128 stands for zero in the data rows.
Here are some points:
75,110,131,176,113,117,145,102
177,170,139,103,129,147,148,117
139,115,102,91,120,110,158,158
144,149,95,177,110,99,144,113
177,174,121,120,122,145,126,111
115,132,165,152,90,150,139,108
69,95,157,168,98,96,128,116
101,115,154,139,98,139,143,119
129,131,116,131,93,150,131,126
102,110,136,158,133,129,140,128
130,119,99,103,97,125,126,142
139,141,129,136,147,130,118,124
75,94,130,127,144,102,118,122
137,113,80,96,135,89,128,158
127,132,138,107,119,141,165,120
149,109,76,96,141,89,148,176
124,134,124,161,130,129,155,115
115,140,146,131,164,140,78,99
170,155,147,97,154,136,137,133
137,120,88,105,113,112,126,149
139,136,112,150,131,138,151,127
92,96,119,136,128,97,128,137
118,100,103,90,106,108,105,158
Then 22 other points, each followed by its number:
103,118,142,171,105,148,119,118 0
133,161,148,135,136,157,135,84 1
161,139,113,115,162,132,142,145 2
126,131,131,140,130,157,123,121 3
151,110,83,82,135,87,154,177 4
138,114,96,133,120,119,146,157 5
72,69,140,92,118,95,122,156 6
134,125,142,154,116,144,156,136 7
100,114,157,173,125,169,126,121 8
143,155,148,113,131,157,150,104 9
132,109,140,91,103,107,164,160 10
142,116,88,116,124,115,129,159 11
114,94,99,134,122,85,157,162 12
181,169,147,99,149,145,140,123 13
118,144,141,146,135,158,79,95 14
155,166,149,115,134,163,135,99 15
156,151,138,120,184,107,86,122 16
106,133,144,132,148,144,79,96 17
115,134,165,156,81,151,138,107 18
135,105,90,119,123,98,153,168 19
123,148,145,131,135,161,134,94 20
96,78,140,99,123,108,97,168 21
Which two of these numbered points are nearest to each point below by angle, seen from the average point of the first points? Their numbers follow each, nearest first.
138,118,142,90,101,116,168,152 > 10 4
107,129,165,139,97,144,135,107 > 18 0
95,93,138,104,108,108,149,144 > 6 10
134,145,136,143,126,148,149,110 > 1 20
147,132,117,116,175,143,121,141 > 2 16
162,170,134,96,117,151,152,103 > 9 15
115,115,136,147,97,130,161,133 > 7 18
149,144,130,133,122,150,126,127 > 15 3
145,132,161,130,170,103,104,137 > 16 17
101,90,147,114,138,116,79,156 > 21 6
114,144,162,163,150,166,117,91 > 20 3
